Two rows play each game, the first against the second. How much does the first row win by? 10 is about a draw, 20 a big win and 0 a big loss. Wins can go round in a circle: one row can beat a second, the second a third and the third the first. Each row has two weighted sums of its numbers, A and B, taken from their middle values. A row wins by its A times the other's B, less its B times the other's A.
[-14   7   2   5   8  22  16 -19  -7 -17  -4 -22 -31 -45  24 -22   3 -25  -3  -4  38]
[-41  48  44  20  11  24  21  44  14  10  36  -9  16   2 -23   3  36  -2 -30 -17  42] >> 9
[  8  40   8  54   8  27  40  35 -32  29 -14  -3  55  39 -12 -29  33  23   6   7  32]
[-33 -50  13 -23  24 -28 -56 -45 -11 -52   0 -56  -4 -33  15 -36 -21 -18  -4   2  25] >> 8
[-47  78  42  36   1  16  25   6 -11 -11  11  -9  54  51  25 -22   9 -18 -36 -20  59]
[-28 -17  15 -32  30  -7  -7 -13  29 -37 -22 -15 -33 -59 -21 -20  30 -24  15   4   2] >> 13
[-23 -48  19 -30  15 -24 -78  -6  12 -29   3 -42 -19 -58 -60 -17   8   2   2   7  21]
[ 12  28  10  29   8  21  26  65   8  64  16  29  47  66  -9   1 -12  39 -26  -4 -31] >> 10
[-21  74   5  39  38   9  41  19 -37  54 -17   3  10  25  16 -19  17   3 -40 -19  35]
[ 80 -28 -69  -2 -25 -28  22  -9  21  26  10  30   4   4 -29 -25 -49  22  32   3 -54] >> 10
[-48  12  38 -17  41 -43 -17  26  -3  -1  22  -3  13 -16 -35 -39  21   6 -32 -11  15]
[ 37 -35 -28 -15 -37 -23 -40 -62 -35   2 -20  27 -32   5  13  15 -18  36  -8  -5 -50] >> 15
[ 37 -42 -34 -16 -23  16 -12 -45   1 -33 -27 -20 -31 -31   3   3 -15  -5  34  16 -27]
[ 14  32 -21   5 -14  11  18 -41  -8 -22 -26 -13 -19 -25 -22   0   8 -11  -3   5 -23] >> 8
[-15   6  12 -25 -49  73  22  -5  11  16 -31  10  -6  42  29  52  81 -50  12  10  20]
[ 13  22 -36  49  59 -64  27 -21 -13   3  10   9  -6 -17  10 -41 -63  19 -27  -8  24] >> 6
[  9  12   5 -16 -10  16  14  -1  22  -7  23   8  20  23  -8  -4   3  17 -22 -10 -23]
[-17  71  14  14  37 -15  36  33   7  11  20  13  32  14 -42  -3 -18  33 -50 -23  52] >> 10
[ 37   1 -33   3  -2 -30  16 -30  -1   5 -33  26  43  47 -17 -29  -2   4  21   2 -38]
[-12 -45  24 -58 -15 -21 -61  17  30 -41  46 -14 -40 -53 -44  31  -3  29 -14 -11 -17] >> 10
[-66 -19  57  -4  28 -34 -25  47   1 -14  14  10 -33 -55 -34 -17  19  -4 -17  -4  34]
[ 36 -24 -35 -14 -30  15   9  -4  22  15 -23  14  -6  -9 -22 -14   0 -37  49  21  -7] >> 9
[-59  19  58  11  16  36  25  59   6  25  24  28  16  11  35  27  33 -10 -11  -2  58]
[  7   4  -2 -11 -12  35  25  12  17 -24   3 -17   5  -9  59   4 -35  -7  12  13 -11] >> 12
[ 53  66 -42  29 -50  37  56  -5 -30  -5 -15 -35  -4  28  34  21 -16  -4  42  10  21]
[-29  14  49   3 -31  68   2  45  19 -16  13 -33   7  -4  -2  30  57  -3 -16  -5  36] >> 12
[ -5 -66  -2 -28 -18   5 -44 -19   3  13 -24  20 -20   6  64  31  -7 -16  19  20  -3]
[ 18   1 -24 -33 -32  11  -2 -72  -1 -68 -35 -41 -43 -12  27 -19  13 -22   5 -18 -28] >> 12
[ 70  28 -36  15 -82  91  60  29   1  35 -24   5  23  38  53  43  10 -13  67  34  12]
[-33  -6  15   2  24 -27 -21  -6 -15  17   2  20 -23   3  28 -22   2   3 -33   0  -5] >> 10
[ 24 -73 -31 -19 -19 -17 -44 -39  -3 -27 -36 -20 -27 -38 -16  -5  -4 -26  50  20 -19]
[ 20  23 -45  40  25 -40  31 -20 -18  28  -6 -18  24 -18 -52 -33  -5 -30  -9  18  36] >> 14
[ 18   7 -55  29  46 -57  16 -45 -15  24 -15   3  -2  -7  -7 -28 -24 -20   3  11  21]
[  3 -51  10 -14 -21   2 -33 -11  -1 -51  22 -19 -19 -24  -9   6 -20  16  -1  -6  -6] >> 12
[ 41   0 -46   4 -17 -28 -21 -73 -42  22 -29   1 -35  -8  21  22 -10   8  -3   5 -46]
[  9  19 -21  36  13  -2  33  28  -8  48   1  11  -6  19   7  15 -14 -16  -4   0  40] >> 16
[ 11 -10 -28  41  17 -53 -17 -71 -63  -6 -24 -49 -29 -19  -1 -45 -10   8 -23   7  -1]
[-16 -13   2  15  61 -29   5  12   1  -3   6  16   3 -28 -17 -48 -24   5 -10   2  45] >> 16
[ 66  26 -73   9  23 -50  45 -33   7  27  -2  38  18  19 -66 -64 -55  31  -1  -9 -72]
[-21  -5  33 -36  -7  11 -11   7  33 -33  -7  16  33   2 -14  10  27 -12  28  -7 -11] >> 12
[ 14   3   6   3  28 -17   6  29   4  18  -3  27  28  13 -64 -46  -4  48  -5   8 -38]
[ 32  40 -26  53 -38  54  49  -4 -39  41 -24  -3  10  48  17 -23  -2 -13  -9  12  14] >> 7
[-21  41  41  17  -6  14  11  51 -15  62  22  49  51  77  45  41  -8  55 -37 -16  -4]
[-27  -3  43 -38  -7  23 -33  16  19 -81  10 -41 -14  -7   1  51  -2  21  -7 -11  -6] >> 2
[  5 -42 -37   5  -9 -35 -38 -61 -13 -27 -27 -44 -31 -38 -33 -46 -12 -65  52  18  25]
[  2  21   0  18  25 -27  16  32  -8  11  23   8  26   6 -23 -43 -28  26  -4  -6  15] >> 11
[ -6  37  -7  43   5   2  31  -3 -40  31 -26   6  -1  58  49 -15  -1 -18  10  11  46]
[ 17  57 -11   4 -27  56  61   0  21  25 -12  54  32  78  58  56  29  -3  11  -1 -29] >> 8
[ 23 -24 -14 -13 -22  12  -9   2   9  50  -2  33  -1  29  17  36 -31  21 -18  14 -60]
[-43 -54  34 -17  27 -30 -60  22  23   3  28  -5   6 -27  -4 -24 -26 -11 -10   9  10] >> 12
[ 43  -8 -53  -9   6 -29  20 -27  -6  -5  -5  -6 -36 -45 -54 -49 -20 -22  17  -1 -10]
[  6 -53 -13  -5  14 -10 -18   3  27   4  -5   1 -42 -59  14  22  10  -7  24   4 -14] >> 9
[  2 -40   2   3  38 -35 -26  24   0   9  20  17 -34 -45  -5  14 -17  18  24   4 -25]
[-25 -46  24 -45  -5 -13 -51 -24  34 -44   7  -7 -26 -26  -6  33   1 -24 -12 -10 -27] >> 10
[ -4  30 -15  28  -9  36  38  10 -18  44 -32  -1 -10  28  30 -27  25 -37  -6   3  39]
[-40   8  36  -9 -10  26  -9  11  21 -20  36 -26   1   3  25  39  27 -17 -14 -11  18] >> 9
[ 52  54 -52  37 -58  53  74 -10 -23  36 -17 -16  26  55  30  20  19 -23  32   5  47]
[-29   0  30  -1  44 -32 -32  26 -12  -3  34 -27  26 -13 -28 -30 -44  28 -34  17  21] >> 12
[ -9   6  23 -24  10   9  18  16  40 -32   6  16  16   6   7  15  18  20  -3 -15 -12]
[-17 -45  27 -36   5  -2 -61   4  13   0   8   7   9  11  34  51 -15  27   2   0 -21] >> 13
[-45 -23  50   2  44   2  -7  33  13  -6  28  26  13 -21   1 -45  -2   1 -11 -22  24]
[  9 -40 -25 -27   5 -33 -23 -48  27 -37 -15 -18 -22 -55 -55   6  25 -27   6   2 -46] >> 8
[  3  26 -18  -1 -11  31  15 -24  -4  24 -18 -20  23  24  11  -4 -15 -33  -3  -5  19]
[-34 -42  34 -22  -3  -9 -56  17 -14  18  -1  24 -24  -2  47   2  -3   3   7  19 -33] >> 10
[ 45  11 -30  31  -4   2  34  44 -23  71  10  33   7  35   8  -4  -4  46  -5   4 -34]
[-43 -55  26 -19  23 -30 -70 -12 -22 -68  -3 -50 -54 -55  22  -9 -57  -5  -2  16  45] >> 7
[ 33  31 -25   8 -53  66  59  -1  15  31 -22  10  27  61  54  37  35 -38  56   1 -11]
[ 22  14 -34  16   2 -14  11 -74 -30 -33 -36 -50  28   8 -49 -63 -25 -11  -5  -2   0] >> 10
[-57  -9  63 -38   6   3 -35  77  33 -24  35  23  -2  -2  19  64   7   5  12  10   8]
[ 23 -28 -16   7  -1 -17   6  13   5   2  11  16  28  12 -14  -4 -15   5  25  20  19] >> 4
[ 25  58 -23  28 -23   2  31  16 -17  24  23  -6  13  33 -19 -18 -22  14 -28 -18  19]
[ -9 -55   8 -32   1 -25 -79  -2 -18 -28  12 -40 -52 -37  22  38 -42  32  -9   1 -32] >> 5
[-28 -13  27  15  13  10 -12  -2 -15 -36  -6  -9  52  26  51  17 -37   6   9   6  52]
[-16  17  15  -7  16 -23   3  32  -2  76   1  72  -2  13 -28  16  48  11 -25 -11 -31] >> 13
[  8 -47 -11  -1  17 -34 -43 -14  -7   8  14   7  17 -18  26 -16 -71  18  -1  13   4]
[  3 -25   2 -41  -1 -10 -34 -25  39 -24   1  32  -6  -3 -28 -22 -24  10   1   0 -54] >> 18
[ -7  -6  24 -11 -18   9 -12  42   4  26   1  30  29  37  -7  -6  13   0  19  -4 -15]
[ 23  -7 -28   3 -23  -9  -8 -42 -26 -25 -20  -8 -28 -11  20 -29 -27   2 -11  13  -8] >> 10
[-20  12  24 -12  18 -15  -5  21  38 -58  40 -14   3  -7 -46  -2  -4  15 -21 -29  27]
[ 11 -29  -9 -16  -1 -35 -50 -24 -15 -26   2   6 -17  12  39  17 -75  29   2   8 -48] >> 15
[-33 -10  36 -19  33 -27 -34  30  13  35  40  58   0  -4   7  18 -34  44 -40  -2   0]
[  1  49  15  -1   8   9  26   0  -5 -16   4 -16  47  29 -12  14   5  28 -26 -28 -19] >> 8
[-16 -54  23   1  27 -30 -52  23   1  25  15  32  35  -4 -20  -7 -24  34  -6  29 -30]
[-15  -1  16  -7  46 -52  -9 -22   9 -49  -3 -13  22 -21 -19  19 -24  21 -25 -10 -48] >> 9
[-34 -31  51 -14   5  24 -38  28  26   7  16  19   5  -2  17  45  45  -9  21   0 -18]
[-13 -29  10 -17  -4  -5 -45  15  19 -33  20 -45 -12 -28 -21   4 -16  -3  -1  10  17] >> 11
[ -4  65  12  61  -5  75  95  20  -6  -7  -5 -38  37  17   6 -42  27 -16  -8 -11  45]
[-48 -11  42  16  48 -26 -11  38 -18  22  32  28 -20 -21  38 -46 -28  25 -50  -3  15] >> 11
[-41  -9  44 -15  20  10 -23  12   9   5 -17  31   3 -26   0   8  17  10   1  11 -23]
[-68  25  60  12  -1  35 -27  15   2 -46   8 -71  33  -8 -42   3  70 -15 -28 -12  66] >> 10
[ 17 -18 -11 -38 -49  51 -12   0  16  13  -8   7 -33  17  37  29   8 -30  -5   9 -31]
[ 61  21 -58  29  13 -50  42 -13   7  37  12  37  27   2 -73  -9 -20  27  -3  -6 -48] >> 4
[-12 -35   5  12  47 -49 -18   6 -13  -5  31  13 -25 -25  29 -20 -48  25   4  -6  -4]
[-58 -41  71 -10 -15  49 -30  50  11  -7  13 -12  30  30  80  76  33 -13  14  25  28] >> 11
[-15  21  21  51  45 -10  19  48 -24  45  30  27  10  11  15 -10   1  38 -24 -16  -1]
[ 28  -9 -31   1  19 -38  13 -30 -14  10   5  22  -4  11  30 -48 -50  30  -6  -1 -30] >> 12
[-37 -73  33 -19  44 -32 -61  18  23 -37  22   2 -33 -74  -8  19  -4  10  -9   7   8]
[ 14  30 -39  65  32 -44  16 -58 -55  19 -34  -6  16   8 -12 -48 -13  -5 -16   4  13] >> 6
[-32  17  40 -14  13 -11 -15  34  11  10  23  22   6  15  -2   1 -13  28 -35 -16 -21]
[  6 -54 -12 -20 -12 -15 -32  -8   9   0   5  -7  -4 -17   0   5 -11  -2  23  26 -24] >> 9
[ 21  13 -10  -8 -38  37  15  12  11  38 -12  48  -6  45  61  67  24   1  34   6 -12]
[-41 -33  12   6  56 -73 -48 -48 -24 -68  -2 -50  14 -32 -45 -50 -10 -14  -5  -3  36] >> 8
[ -7 -11  -6  23  56 -33   2  -1  -5  16   3  13  15 -25 -51 -32  24  -2   3 -15  46]
[-33  50  50 -16   5  30  26  54  29 -20  21   5  -5 -19  18 -29  18  10 -29 -18  27] >> 11
[  5 -18  -4 -18  19 -37 -18   4  35 -19  16   5   1 -40 -60   5   1  27  -4 -16 -14]
[ 10 -10 -13 -16 -21 -12 -15 -23  -1  34 -18  45  12  42  18  24  -6   1   0   7 -45] >> 10
[-33  32  39  28  15  24  15  46   3  39  24  22  27  42  20  40  34  24 -52 -10   3]
[ 16   4 -14  -3  38 -16  15   4  10   3  19  20 -53 -36   2 -26 -35  20  -8 -19 -29] >> 12
[ 12  17 -22  14  11 -24   4 -18  -7  -3   9  -2  30  -7 -72 -64  -7  -3  -1   0  31]
[ 14  14 -15 -10 -43  28 -15 -42   6 -21 -20 -18 -10  25  52  63  19 -22  24   3 -42] >> 8
[-46  -6  63 -30 -55  75 -23  37  -4 -17   9 -46 -18   1  45  67  72 -18  -8   9  29]
[ 25  27 -14   0 -45  57  34  -9 -23   6 -36   3  -5  32  38  15  22 -13  39  20 -23] >> 9
[-65  22  44  -2  49  -1 -23   2  -3 -23  -8 -31  -5 -15 -14   1  13  -5 -30 -11  37]
[-11 -23  14 -24 -21  25 -14  47  23  43  13  22 -24   0   2  27  26 -14   1  24 -26] >> 8
[ -8   9  22 -10 -16   0 -20  29 -13  35  36  25 -27  13  76  93  -9  31 -29  -3 -16]
[-82   2  72 -41  28  25 -32  17  39 -51   6 -14 -14 -45 -44  -3  61 -15 -35 -10  53] >> 13
[-37  15  28  15  75 -38   8  39  29  27  41  42  14  -7 -59 -40  -5  15 -46 -34   9]
[-38 -73  28 -51  14 -29 -82 -14   5 -54   7 -19 -42 -54  32 -18 -33  -1   7   9 -45] >> 17
[ 24 -21 -24  15   1 -33 -24 -30 -30  -5   4  -6 -33 -27 -22 -10 -50  16 -11   6 -25]
[ 46  13 -49  12   8 -30  12 -31  -7  14   5  13 -29 -27 -52 -63 -35  24 -35 -15 -51] >> 12
[-14 -26  22  -4 -19   4 -41 -13 -20   1 -18  19  16  60  54  23 -23   3 -12   6 -39]
[ 33  11 -35   8 -19   7  27  15  -3  20  -1 -12 -31 -13 -54   7  50  -6  11  -7  27] >> 13
[-23 -30  21 -24   5   4 -26  16  43 -41  32  -1 -63 -49  47  62 -14  -3  10  -5 -26]
[ 50   6 -46   7 -20 -11  10 -48 -14 -27 -11 -33 -12   2 -14 -22 -52 -10  32   6 -38] >> 10
[  2  38  -8   9 -12  -6  13 -68 -37  -9 -48  -7  54  40 -27 -20  42 -14  -4   5  16]
[-12 -12  27  -1 -33  36 -18  50 -28  46   7  24 -17  25  64  34 -15  37  -5  14  17] >> 9
[ 57 -21 -55  31   3 -21  20  -9 -21  30 -21  16 -44 -34 -38 -37 -13   8  40  17 -31]
[ -4  26   7  22  73 -65  19   3  12 -11  33   6  25 -30 -62 -44 -25  48 -48 -22 -29] >> 11
[-60  11  72 -17  32  11  10  51  40 -29  29  13  55  11 -38  -4  54   9 -22 -20  37]
[-13 -14  24   2  -2   0 -15  19  -6  -3 -13   1  31 -10 -35   2  33   5  18   9 -17] >> 19
[ 19  26 -36  35 -15  16  10 -41 -27  38  -9   2 -13  36  38   4  -3 -13  -9  -8  18]
[ 63 -39 -58  24  -5 -11  14  -2  14  24  -3  13  10   1   4  13   0  -2  73  23  -5] >> 11
[ 58  -2 -66   0 -49  -5  21 -62 -14 -12 -27  -2   5  26  47  26 -33 -12  56  24 -20]
[  7  41  -6   1 -17  18  25  34   1  39  15   7  19  29   3  34   3   8   1  12  17] >> 10
[ -2   3   5 -12  21 -25   7 -15   6 -43  17   7 -29 -29 -23   4 -34  27 -23 -24 -37]
[ -7   8   8  23 -25  71  43  23  30  13   6   5   1   5  24  15  33 -43 -16   2  45] >> 10
[-11  -6   9   9   9  26   0 -11  12  -7  11 -11  -4 -10  26  17  -8  -6  -6  -2  36]
[-33 -20  22 -46  36 -25 -23  24  50 -13   6   4 -19 -56 -42 -12  20 -22   3  -2 -14] >> 16
[-23 -56  28 -50 -13 -28 -82  -6  -1 -72   5 -31   6  -4  15  -3 -49  16  16  17 -21]
[ 19 -40 -24 -14 -27   7 -25 -37 -17  17 -27   3  -2  31  50  32   2   4  14  18   1] >> 11
[ 33 -25 -28  13 -53  31   3   7 -29  72 -34  27 -40  33  55  34  15 -11  10  25 -40]
[-30 -15  25 -36  29 -52 -45  -6   9 -17  16  22 -11 -19 -10  21 -26  26 -38   7 -41] >> 9
[  3  32  17   3  16 -10   7  63  18  10  58  18   4 -20 -28  31 -36  36   1   0  -2]
[ -6  10   7   6  20 -30 -17  29  -8   9  34  -5 -32 -33 -24  27 -26  54 -25 -13 -29] >> 3
[ 30 -27 -29  13   5 -55 -17 -30 -39 -53  -8 -47  16  -3 -27 -39 -53  26   1   4  -3]
[-33 -21  20  -5  33 -34 -33  -4  15 -65   3 -35   4 -23 -20   3 -14  13 -19  -2  22] >> 5
[ 43  45 -46  69 -27  45  61 -19 -32  71 -17  18  27  59  37  12 -13 -15  15   7  30]
[-15 -21  25 -16  13  -9 -18  26  -3 -48  36 -23 -72 -76  -5  -8 -23  36 -25 -17  -6] >> 10
[-16 -40  15  12  17  -9 -18  25  -7   0  -1   2 -17  -4  45  17  13  17  -2   4 -21]
[ 19  40 -14   7 -29  20  41  -1  -3  30 -10  26  -6   9 -12  14   9  -3   6  -8 -15] >> 15
[-19 -13  37 -18  14  16 -16  44  26 -62  38 -33 -31 -46 -54 -30  10  32 -15 -29  21]
[  9   6 -23 -13  15 -52 -15 -36 -13 -43   4 -30  10 -14 -47 -53 -47   7 -15  -7   1] >> 12
[ 47   0 -48  23 -20 -26   4  -9 -19  17  20  -2  17  35  21  16 -68  14  18   1 -15]
[ -2  37  17  17  24  28  60  64  10   6  38  -6   8  -1  13 -14 -33  33 -30 -20  57] >> 13
[ 16  41 -26  20  37 -55  22 -50 -33 -10 -11   9  12  18  -7 -21 -48  34 -44 -17 -38]
[-81 -51  56 -39   8  15 -75 -28  -8 -24 -26 -29  11   2  45   4  28 -56  14  10  39] >> 6
[ 29 -40 -34   4 -12  -5 -16 -44 -13   0 -40 -17 -30 -21   4 -38  10 -30  34  15 -16]
[ 10 -35   0  11  14 -12  -5  -4 -18 -24  -6  -3 -32 -55 -11   0 -14  28  10  15 -16] >> 11
[ 26   8 -29  21 -16  -1  30 -15 -28  21 -27  15  -2 -12 -29 -29  13 -13  15  15   1]
[-76 -12  65   1  59 -17 -19  49  13   1  23  -2  -5 -56 -71 -80  46  -4 -43 -15  30] >> 13
[-10  -8 -13  35  71 -64 -11   1 -15  11  27  -9   2 -52 -50 -69 -57  20 -42  -2  33]
[ 58  -8 -69   4 -31 -38  12 -53 -34  30 -32  35   4  35  32  -9 -28   8  35  25 -32] >> 6
[ 38 -40 -36 -18 -11  -3  -6 -25   2  -5  -7 -11 -51 -43 -31  -9  -9   9  -6   8 -62]
[-16  -6  12 -15  11 -27 -15 -11 -20 -14  -2   3  -1  -1   0 -16 -12  21 -28   3 -26] >> 10
[-64  13  57  26  37  32   9  33  -4   8  -8   3  72  37  14 -13  -1 -15 -27   9  62]
[ 45  -7 -37  10 -14 -17   5  -8   6  14  -3   5  17  11 -13   8 -29   5  26  22 -39] >> 8
[ 34  24 -33  11 -13  15  53 -16  -4   0 -13 -15  -5  10 -15 -16  37 -22  22  -7  34]
[ 60   4 -62  12 -22  16  46 -50 -10  13 -50  23   1  30  44   1 -33  -6  14  17 -60] >> 10
[-43  21  41  23  20  14  -3  30  -1  22   4   4  67  22  12  15  29  -7 -19  13  44]
[-41  11  50 -17  12 -13 -40  39  -1   6  30  13   7  19  -1  14   4  25 -27   0  20] >> 10
[ 51  47 -39  40 -26  39  74   7 -17  51 -30  30  41  66  32  28  27   9  24  21  -8]
[ 11  16 -16  -9 -22   7   1 -37  -9   4 -25  -3  10  31   9  16   2 -16  18   4 -33] >> 9
[ -7  21  12   0  27 -35  -2   2   7 -24  20   5  36  -4 -10  20 -50  38 -17  11 -48]
[ 12  11   4 -16 -52  35 -11   7  -1  37  -7  18  11  35  15  25  17  16 -19  17 -33] >> 10
[ -9 -48  16 -13  19 -33 -36  43   3  25  29  24 -35 -27  21   6 -18  26   7  -8 -27]
[ 36  66 -21  42 -23  46  76  23   4  75 -10  46  45  53  -8  40  25  10   4   9 -20] >> 16
[ -2 -71   0 -20   6  -7 -30  21  32 -35  17 -15 -40 -57  26  -7 -30 -13  33  12  -5]
[ 11 -10 -15  -9 -17 -11 -12 -11   5  45 -11  28 -23  17  23  37  22 -14  -1   4 -10] >> 10
[  8 -29 -27   7  -9 -15 -21 -69 -32 -36 -54 -32 -28 -38  -1 -33  33 -41  17   2 -13]
[ 16 -39 -27 -32  -7 -21 -14 -38  22 -44 -13 -30  -1 -26  19  10 -12 -28  31  15  -7] >> 7
[ 35  45 -32   1  -7  -7  46 -27  -3 -40   0 -14 -49 -15  10  -5 -29   9  -1 -11 -19]
[  8  -7   3 -14 -39  28   8   4  -8 -23  -9 -24 -14  -6   9  31  27 -20  50   6 -10] >> 10
[-43  15  68   4  -7  50  11  58   6  31  21  38  25  13  27  39  34  25 -27  -4  23]
[-44  15  42   8  10  -2 -22   7 -28   2   0 -14  48   5 -15   2  30 -10 -12  11  46] >> 7
[-59  11  64   0  22  37  18  51  20 -33  11 -14  19 -17 -13   1  46 -24  -8 -10  57]
[ 52  51 -39   4 -66  31  44 -29 -18  13 -26 -12  14  62 -16  10  27 -19  15 -17 -26] >> 13
[ 52   4 -33  -4 -25  10  23 -27  -5 -38  -9 -12 -47 -32 -27 -29 -10  27  -5 -13 -59]
[  7  63  15  49   8  28  71  68   8  21  40  18  66  33 -31   4   2  43 -18 -20  48] >> 11
[-52  28  56 -13 -12  34   3  31  22 -11   3   9  29  43   7  22  39  -8 -31  -8  -4]
[ -4  20   9  20  25 -25  18  37  -4  22  23  26  28  24 -49 -24  18  32  -6 -17  30] >> 12
[ 55  25 -39  13 -54  50  36 -22  10  44 -37  37  28  82  55  60  41 -23  44   2 -23]
[ 79 -36 -74 -13 -24 -18  22 -36  30 -19 -20  11 -44 -19 -18   9 -12  -1  54  -5 -43] >> 8
[-37  -9  19  -5  36 -34 -41 -29 -11 -42   3 -32  -1   1   9 -16 -41  -4 -29  -5  15]
[-38 -28  41 -32  25 -29 -48  19  19 -39  26   3 -12  -5  25  18 -22  19  -3  -6  -3] >> 14
[  8 -20   1  -4 -29  11 -26 -20  -6 -15   0 -20  -9   2   4  -2  11  -7   1 -10  10]
[ -9  49  14  10  14  -6  22   7 -16 -20  24  11 -11  -9 -36 -59 -51  22 -36 -27  27] >> 11
[ 17  37 -19  28 -43  42  32   4 -33  37 -18 -14 -10  24  26  15  28 -27  31   2  50]
[-17  60  22 -10  54 -24  44  27  35 -16  38  29 -13 -18 -12   7 -13  31 -47 -32  -8] >> 12
[ 11 -13  -5   1 -23  17 -14  -1  -7  53 -29  16   1   6  32  56  26   1   6  23 -49]
[ 16  15 -29  37 -26  -8   8   2 -47  94 -18  28   5  70  40   9  18  -6 -26  15   8] >> 10
[ 26  14 -26 -26 -27 -19 -15 -45 -16 -67  17 -43 -42 -36 -31 -22 -37   1  10 -13  10]
[-16 -32  20 -31  -9  14 -33   2  14 -15  -6  17 -43 -28  34  24  -9  -6  19  13 -40] >> 10
[-38  29  45 -30   6  22   6   8  25 -43  -2   8   9  10   9  26  44  -4  -1 -14  19]
[ -7  13  -1   5  13 -45 -30 -32 -38 -19   1 -21  11   2   9 -49 -32   7 -13  -9   4] >> 15
[-46 -28  62 -41  -8  44 -16  44  19 -19   7 -22  17 -12  16   3  37 -18  13   9  17]
[ 55   3 -44  29  -7   3  26  -7  -4  59  -3  44  25  26   4  -2 -31  18  26  18 -43] >> 5
[ 46  45 -41   2 -26   3  57 -65 -27 -13 -31  19 -21  -6  -2  -8  13  14  -6 -14 -55]
[ -8  13   2  36  13  24  29 -29   8 -21 -14 -25  74  25 -21 -23  26 -18  10   5  46] >> 18
[ 28  -7 -14 -31 -16   1   7  15  10  -5  18  11 -38 -51  -1  10 -54  41  -8  -5 -37]
[  3 -29   1 -32  26 -45 -28  12  12 -36  16  16 -27 -33 -19 -14 -50  21   7   4 -19] >> 9
[-10   3  -7   7 -15  20 -14 -56 -30 -37 -35 -52 -23   0  55 -30  -4 -19 -12  -1  11]
[-17 -30   4  -4  26  10   0 -27   1 -63 -16 -47 -10 -36  25 -35 -41 -33   8  12  29] >> 8
[ 10   2   4  13 -75  68  -5   2 -45  15 -43 -31  19  33   6  15  49 -33  43  25  17]
[ 38  -6 -27  -8 -34  25  20 -20   6  -2 -12 -13 -22  -6   0  48  41  -3  27  -2 -33] >> 11
[-66 -14  53  -4  70 -18 -12  24  15 -35  15 -23 -10 -57 -39 -74  -2 -12 -15 -15  42]
[-29  -6  27 -28   1  44  10   5  31 -45   5 -53 -11 -28  24  15  19 -42  -9  -2  11] >> 5
[ 68 -15 -50  17 -21  16  35 -28 -10  14 -16   4 -24 -36 -14 -42 -14  19  15   1 -36]
[ -2  56   0  54  35   1  62  18   6  32  29  13  54  36 -48 -47  11   0 -15 -25  35] >> 18
[  9   4   7 -13 -34  30   7 -22 -17 -19 -30 -10  -2  -4  11  15  30 -10  24   4 -31]
[ 20 -65 -36 -34 -33  -6 -36 -70   2 -36 -50 -11 -76 -22  61  31  11 -25  24  16 -61] >> 4
[  7 -22  -2 -41   1 -61 -46   4  26 -33  30  14   2 -12 -71   9 -25  34  -8  -7 -32]
[ 10  35  -9  10 -22  34  45 -16  24 -35   8 -31  12   2 -36   7  34 -30  26 -20  40] >> 6
[ 27  34 -15 -14 -51  34  30 -58   0 -23 -40  -6  17  21   7  24  61 -20  14 -14 -12]
[ 43  17 -25   6 -14  10  35 -36   4 -11  -7  36 -25   1 -16  13  20  24   5 -31 -52] >> 12
[-17  15  24 -38   1  21  17  18  54 -51  16  -4 -16 -25 -33   2  35 -19  -5 -20  -4]
[-46  29  39  12   7  44  23  -1 -24 -20 -36 -31  30   2  -1 -27  57 -35  11   9  49] >> 12
[ 31  -1 -42   4   3 -32  16 -15  -7  58  -6  37  27  27  -1  -8 -22   4 -15  -3 -20]
[ 21  16 -27 -15 -22  43  44 -24  31  -3 -39  19  -9  16  37  41  27 -39  25   5 -38] >> 10
[ 50  16 -48  51  37 -39  30 -53 -34   7 -26   2  33  -6 -38 -46 -31  16   7   9 -38]
[-29 -20  42 -24 -15  42 -11  45  34  10  29  22 -24 -20   7  54  42 -12   6   3  11] >> 18
[-14 -24  16 -18  40 -49 -26  28  12   2  60  32 -31 -55  -8  -7 -80  38 -23  -8  -9]
[ 38 -16 -41 -15 -32  12   3 -32  15  25 -45  15 -33 -11  13  35  31 -37  55  16 -43] >> 4
